One turning vector, and how many ticks it has turned
The counts run from 0 to 438.
[ 28.4   8.2   4.1  16.8 -34.5  -3.4   8.8 -18.9  43.5 -10.4 -20.2  15.8
 -14.2  -7.9   0.3  11.5  10.6  -1.3  -8.4 -26.2  -8.7  28.4 -29.0   2.4
   6.9 -29.0 -29.1  10.9  32.8 -32.9   1.1  -1.6 -16.9 -19.9   9.9  35.5
   3.5   7.4  19.3  15.8  -5.5 -25.1 -14.8  14.4 -27.6   3.5 -11.1  18.3
  43.1 -33.3   6.1   5.0  49.7]	189
[  1.7  27.3   6.4 -16.4 -28.6   5.5  14.5  -3.4  -4.3 -27.5 -31.3   3.3
  11.8  -8.0   6.4   7.1  42.4  14.4 -18.9  11.7 -14.8  46.7  -7.4 -25.4
 -41.7 -17.6 -19.3  -4.2  33.7 -36.1  12.8 -16.6   9.3 -25.2  -8.0  41.4
 -15.6  -5.2  13.9  -7.0 -31.3 -32.7 -24.0 -11.2 -37.2   9.4  12.7 -12.9
  13.8 -21.1 -23.9  11.1   2.9]	365
[  8.8  45.6  -1.6 -21.1 -27.8 -12.1  13.8 -26.8 -18.2 -16.7 -32.3  -7.1
 -26.6 -15.9  -6.6  19.4  22.6  10.9 -17.9 -20.4 -16.4  16.8   4.7 -24.0
 -28.4  -7.7 -16.7  10.1  35.0 -59.0  -9.7 -10.3  -5.0  -6.1   6.9  34.3
 -12.5 -13.0  21.9   7.8 -25.6 -18.5 -10.0  -1.0 -33.0  19.3 -11.3   2.3
  26.5 -42.0  -2.7  -8.1  20.1]	109
[ -2.3  32.0 -14.5 -35.4 -42.1  21.8  24.6 -25.7  -3.5 -20.6 -16.8   7.0
   5.5 -15.4  -6.7   0.3  26.1  -3.1 -36.2  16.1 -10.9  24.0   5.5 -27.2
 -41.8 -11.9  -2.1  -0.8  16.3 -14.9  22.7 -13.3  -2.7 -16.0  22.8  16.5
  10.5   0.2  23.9 -18.5 -26.5 -24.5 -14.2 -13.4 -28.3   2.9  13.4 -17.5
  23.9 -42.2 -24.8  -6.1   8.5]	53
[ 41.9  -8.4  -7.0   9.7 -38.5   4.9  20.0 -15.5  38.4 -28.0 -10.9  25.2
  -7.5 -13.8   2.2  17.4  18.3 -21.8  -7.7  -1.5 -17.2  20.7 -13.8   3.6
  -1.6 -25.4 -38.6  17.8  23.4 -38.3  13.1   8.0 -12.1 -43.2   3.0  34.5
  -8.2  14.9   4.5  18.0  -6.7 -17.2 -14.2   0.0 -33.5  -6.0  -7.4  29.6
  14.1  -9.3 -15.0   5.0  30.0]	128
[  1.7   6.8 -20.2   8.0 -13.7 -13.1  16.6 -29.5 -27.4 -34.1 -11.7   3.3
   0.1 -16.8  25.2   3.1  19.9  12.0 -31.4   6.2 -11.1  31.5  -9.6  -5.4
 -38.8  -5.2 -26.5   1.2  36.0 -14.6  33.3   3.5 -27.6 -24.4   2.9  22.7
  -0.4  -5.9   5.8  -5.2 -15.8 -34.0  -0.7   5.0 -39.4   8.3  16.0  22.6
  36.2 -46.9  -2.7   5.7  18.4]	30
[ 18.7   0.3 -18.8  13.4 -17.2   4.7  33.0 -35.0   5.3 -34.8 -17.0  23.4
  -0.5 -26.3  24.7   9.6  34.5  -3.7 -27.7  14.6 -21.5  25.4  -7.5  -3.2
   2.5 -25.9 -21.9   8.2  20.1 -17.8  39.3 -12.1 -10.5 -42.9   8.1  33.7
  -4.6 -12.5  27.9  -2.8 -26.5 -33.8 -20.9   0.1 -27.7 -13.5   2.2  27.0
  24.8 -34.6  -1.1  -2.5   9.6]	433
[ 18.5   3.5 -20.1 -13.2 -34.8  23.0  26.2 -31.2  14.3 -22.1 -11.5  25.5
  13.3 -21.0   7.1  -7.6  29.2  -8.6 -36.5  20.3  -1.7  22.0 -17.2 -20.7
 -14.1 -18.0 -14.0  -1.4  26.2  10.6  34.3  -6.6 -20.9 -30.2  24.1  17.7
  16.1  -1.6  12.1 -11.1  -9.4 -29.9  -9.3  -3.5 -22.3 -11.5  10.7  -0.4
  42.1 -52.3 -15.6   1.3  14.6]	402
[ -3.3   2.9  -2.2  20.9 -31.6  -7.8  32.9 -18.4  10.0 -10.9  -6.1  17.9
  -5.2 -16.8  -2.5  12.5  22.1   9.5 -15.9  17.9 -33.9  17.3  20.8   0.8
 -24.2 -20.2 -18.8   4.6  23.4 -24.1   8.4  -5.4   3.0 -42.9   9.2  46.7
   7.6  -1.7  10.4  26.2 -40.0 -10.1 -15.3  15.4 -51.0  -9.6  28.2  17.7
  -9.1 -25.4 -34.6   5.3  -2.9]	300
[ 23.4  -2.1 -14.9  -6.6 -30.8   6.2   9.2  -1.8 -14.4 -35.2 -22.0  -8.7
   0.1  -2.9   6.5   1.1  36.6  -2.9 -18.7  23.9  -1.7  58.3 -10.4 -16.5
 -47.4   3.7 -25.8   2.9  37.0 -30.4  33.9   1.1 -11.8 -31.6 -14.3  20.9
 -10.9  -1.3   1.9 -11.8   0.2 -42.1 -18.6  -4.1 -29.7  19.9  13.8  14.9
  24.8  -7.3 -13.3  12.4  26.9]	404
[ 22.5   6.0 -14.7 -13.5 -48.2   6.2  36.7 -23.5   5.0 -26.4 -11.5  18.9
 -17.4 -14.3   1.0  12.7   9.5 -28.6 -15.7   9.7 -23.9  -3.3 -29.1 -20.4
 -15.1 -20.0 -37.6  26.8  22.8 -34.8  23.9   5.7  -5.9 -27.1   5.8  21.9
 -12.1   7.3   4.5   4.0 -13.5 -17.4   0.5   3.6 -41.1   3.3 -21.6  20.9
  37.0 -27.4  -8.0   5.8  10.9]	161
[  3.0   9.2 -11.6   4.4 -24.3  -5.3  24.6 -39.0 -13.0 -32.3 -10.5  15.9
 -13.2 -28.4   8.3  14.2  21.3  14.6 -34.0  13.1 -24.2  23.8  39.7   7.0
 -32.2  -8.4 -10.2   5.9   8.2 -21.1  27.1  -0.5  -9.5 -40.3  24.3  38.6
   5.5 -13.8  18.7  16.0 -38.0 -21.6 -19.0   5.9 -39.8  -5.7  20.5  28.1
  -1.4 -31.5 -17.9 -14.0   5.9]	83
[ 17.7  15.3   5.9  17.5 -19.6 -13.4   6.9  -8.9  29.2 -12.2 -16.9  -2.6
  -9.4   1.9   2.8  -3.2  26.8  12.6  -4.0 -13.4  -8.0  43.6 -39.2 -14.9
  -2.7 -22.2 -27.9   7.4  50.0 -37.4   6.1 -13.9  -5.3 -17.4 -15.2  42.6
 -12.1   1.9  16.0   2.8  -9.1 -23.0 -23.5  18.2 -23.6  16.2  -3.6   8.0
  46.3 -35.9   9.1  28.3  30.0]	281
[  8.3  33.0   1.0  -6.9 -16.2   5.8   3.4 -26.2  23.3 -11.3 -32.0   7.6
   1.4  -1.6  -3.0   2.6  21.9  24.7 -32.7 -17.5   6.1  46.3  -2.6 -12.2
 -16.0 -19.1 -11.6 -13.9  37.8  -8.3  -9.7 -10.8 -22.2 -10.2  15.1  32.4
  22.7  -4.0  14.6  -1.1  -9.6 -30.2 -24.9  -3.2 -19.1   2.3  18.4 -13.1
  25.6 -49.4  -6.6   7.3  47.0]	25
[ 30.0  33.2  -6.3 -17.6 -45.7 -10.6   1.3  -2.7   8.4  -7.8 -11.1  -4.8
 -20.2   0.8 -15.2  -0.4  13.1  -1.2  -1.5  10.3  10.6  28.1  -1.4 -13.4
 -42.7  21.2 -24.0  13.2  49.6 -40.4   3.4   4.2 -11.6 -22.5  -9.6  20.4
   1.3   2.7 -20.2  12.2  15.2  -5.7 -13.2  -3.7 -34.9  41.8  14.7   1.5
  10.7 -22.7 -24.2  22.6  44.9]	351
[ 39.2  21.9  -7.3  -9.0 -48.7  -5.6   6.3  -9.0  13.4 -13.5 -21.9   1.1
 -26.4  -3.9 -19.6  18.7   0.6  -7.3 -14.4 -11.2   3.5  17.5  -0.4 -15.2
 -37.4  -0.7 -29.3  14.6  40.5 -47.2 -15.5  11.4 -17.2 -12.8   7.8  21.9
  -6.2  18.5 -11.0  26.3   2.2 -13.9  -0.6  -5.7 -40.9  31.3  -6.5  14.5
  11.4 -14.0 -20.7  14.0  50.9]	134
[ 43.2  37.0   0.9  -8.6 -38.2  -3.8   2.4 -31.4  32.0  -7.6 -20.9  14.6
 -21.0  -9.2 -11.1   6.3  22.9  -0.4  -8.0 -20.9   9.2  13.8   5.0 -13.0
   4.6  -5.7 -21.8  14.1  47.6 -29.4 -15.2 -11.3 -12.0 -15.9  15.2  28.6
  11.1 -14.9  12.3  11.5   1.4  -8.0 -14.7  -5.6 -13.4  34.3  -1.4   2.9
  20.8 -46.2  -8.5  -1.8  54.3]	414
[ 10.1 -11.1 -15.6  11.4 -14.1  -6.3  24.9 -30.4 -17.6 -37.1 -15.1   1.2
  -9.8 -11.6  18.1   9.6  15.1   7.8 -32.4  10.4 -12.6  40.6  -2.3   5.2
 -26.7  -1.7 -14.1   8.3  17.1 -20.2  42.7   5.0 -17.6 -31.1   2.1  24.1
   1.9  -2.0  21.2   7.3 -22.1 -42.2 -14.0  17.6 -26.5   1.0  18.1  32.6
  32.0 -38.3   5.5  -2.6  14.4]	123
[ 22.1  22.0 -20.9  -5.0 -30.8 -10.1  20.7 -30.2 -19.6 -26.4  -8.7  -2.9
 -20.9 -23.8   5.2 -10.4  24.7  -6.2 -15.5  17.8   0.3  16.6  -4.5  -7.7
 -26.1  17.0 -13.2  14.6  42.9 -14.0  37.0  -6.8 -30.3 -27.0   4.9  19.4
   7.4 -11.2  12.8  -4.6   1.7 -18.1  -5.9   6.9 -17.5  37.1  10.9  26.2
  46.6 -56.9   1.0  -3.6  32.6]	38
[  6.3  21.7 -12.9 -29.8 -54.5  25.3  32.0 -32.0  21.6 -12.6 -16.0  23.5
  -0.6 -18.6 -17.0  -0.2  16.8  -9.8 -37.4  13.1 -26.3   7.7  15.4  -6.7
 -22.3 -12.9  -1.2  -0.2   6.4  -6.3  13.2  -5.0  -2.9 -21.6  41.6  22.4
  16.1   6.8  28.1   5.7 -28.8 -25.9 -21.2  -2.9 -34.9 -14.9   8.7  -7.7
  17.8 -32.9 -26.8 -10.1  12.7]	145
[ 37.4  19.9  -8.1  -6.6 -52.2   4.1  21.4 -21.7  29.6 -14.8 -14.5  32.0
 -11.6 -28.1  -9.9  16.6  28.9 -11.8  -0.2  15.7 -23.2  -2.7  17.0 -13.6
  -7.0 -22.1 -30.0  16.9  32.0 -31.5  -0.1  -9.6  16.4 -48.7   7.4  34.9
  -4.5 -12.9   2.8  15.3 -16.4   5.7 -13.5  -8.0 -40.5   4.6   5.1  15.9
 -14.8 -18.8 -36.2  -1.4   3.5]	385
[ 37.4  24.5 -11.2  -8.2 -47.9  11.7  15.7 -27.4  41.0 -12.9 -10.0  34.2
 -19.3 -27.7 -10.2   0.1  34.6 -12.4  -7.2  16.9  -9.1   0.3  13.0  -6.0
  11.2 -10.4 -12.4  16.4  33.5  -4.9  11.3 -13.8   4.4 -40.1  26.4  34.2
  20.8 -11.7  21.8   8.8  -9.5   3.3 -18.4  11.2 -12.1  18.9   6.1  10.4
  14.9 -47.0 -22.8 -16.1  19.8]	12
[ 24.3  24.8 -29.0  -7.9 -28.8  -4.4  29.4 -41.5  -5.8 -24.6  -7.6  20.0
 -17.5 -26.5  15.5   8.4  23.7 -15.1 -20.9   7.3  -7.4   4.2 -22.4 -17.2
  -3.4  -9.9 -28.4  17.3  43.6 -16.3  36.7  -6.0 -18.4 -32.1   5.4  21.7
   1.7 -16.6   5.3  -5.9 -15.9 -13.4   2.8   4.6 -28.5  11.2  -9.8  29.0
  48.6 -61.1  -2.5  -1.2  16.7]	37
[ 13.9  35.5  -7.1 -26.5 -42.7   1.8  24.6 -16.7 -19.1 -32.4 -23.7   3.2
 -25.4 -20.0   2.0  11.2  29.9  -6.7  -5.5  13.1 -27.2  20.4  12.5 -22.6
 -30.3  -6.3 -16.9  19.0  18.1 -57.9  21.4 -13.6  14.0 -23.2   2.0  31.7
 -20.9 -11.9  25.4   9.6 -26.4 -17.1 -15.9   2.8 -34.4  23.6  -3.1  10.1
  10.0 -17.5 -20.6  -8.6  -4.2]	108
[ 23.9   5.3 -16.9 -19.0 -58.0   7.3  30.7 -16.0  14.1 -11.3   1.5  10.8
 -24.4 -14.9 -23.4   0.4   2.0 -26.6 -20.5  33.9 -15.1   0.9  20.1   2.2
 -41.3   7.1 -15.2  22.8  16.1 -26.6  18.4  11.3  -2.5 -37.5  19.8  27.1
   6.3  18.3   5.4  26.8  -7.3  -4.8  -7.0   7.0 -43.2  14.3  16.0  25.3
   1.8 -10.4 -41.2   2.6  18.3]	199
[ 20.9  20.9 -18.6 -27.0 -45.8   7.6  32.5 -11.8  -8.0 -29.4  -8.5   5.0
 -19.2 -21.4  -8.0   6.6  21.5 -12.6 -11.1  40.0 -15.8   9.0  26.1  -3.4
 -45.5   7.0 -16.9  26.6  10.4 -36.8  28.1   3.6   0.4 -33.0   8.5  25.1
  -3.6   1.0   9.9  18.7 -12.9 -11.4  -9.5  -6.7 -35.3  18.0   4.0  21.5
  -0.5 -13.0 -33.7  -6.0   4.5]	107
[ -3.1  47.7  14.0 -34.9 -45.0  -3.4  12.0   1.7  22.6   4.2 -21.3  -1.5
 -14.5   5.0 -28.8  -4.2  21.6   5.3  -8.4   6.3 -11.9  30.1  -1.6 -23.0
 -41.5  -2.4  -9.1   8.0  31.6 -45.5 -12.7 -17.0  15.4 -12.5   5.9  37.5
 -12.5   2.0  25.0   4.2 -12.7 -18.4 -24.6   7.7 -28.7  22.6   9.2 -27.0
  14.5 -18.5 -25.5  13.3  17.7]	265
[ 11.9  40.3   4.8 -32.6 -44.2   7.1  15.8   1.3  -5.1 -25.1 -23.8 -11.3
 -21.2  -5.8 -18.0   3.4  23.0   0.1 -11.1  15.3 -19.0  27.5  14.5 -16.9
 -41.3   1.2 -11.5  20.9  16.6 -61.6   6.1 -11.4  20.2 -18.0   1.6  32.7
 -20.7  -0.7  30.7  13.3 -11.1 -25.0 -22.7  -2.3 -25.4  24.0   1.5  -3.1
   7.3  -2.5 -22.6   0.2   8.3]	140
[ 40.2  -6.5 -23.8  -7.9 -49.3  17.0  24.5  -9.9  21.3 -31.6  -0.6  14.5
   0.9 -15.0   3.7   3.8  28.2 -19.9 -14.2  36.1  -0.6  20.5   4.8  -4.9
 -25.0  -4.3 -26.9  12.6  26.9 -10.2  38.3   9.7  -5.7 -50.2   2.7  21.8
   3.1   4.8  -8.0   3.6   7.0 -19.8 -15.9  -7.9 -34.9   5.2  11.7  31.8
   6.7 -16.2 -29.4   6.4  23.3]	67
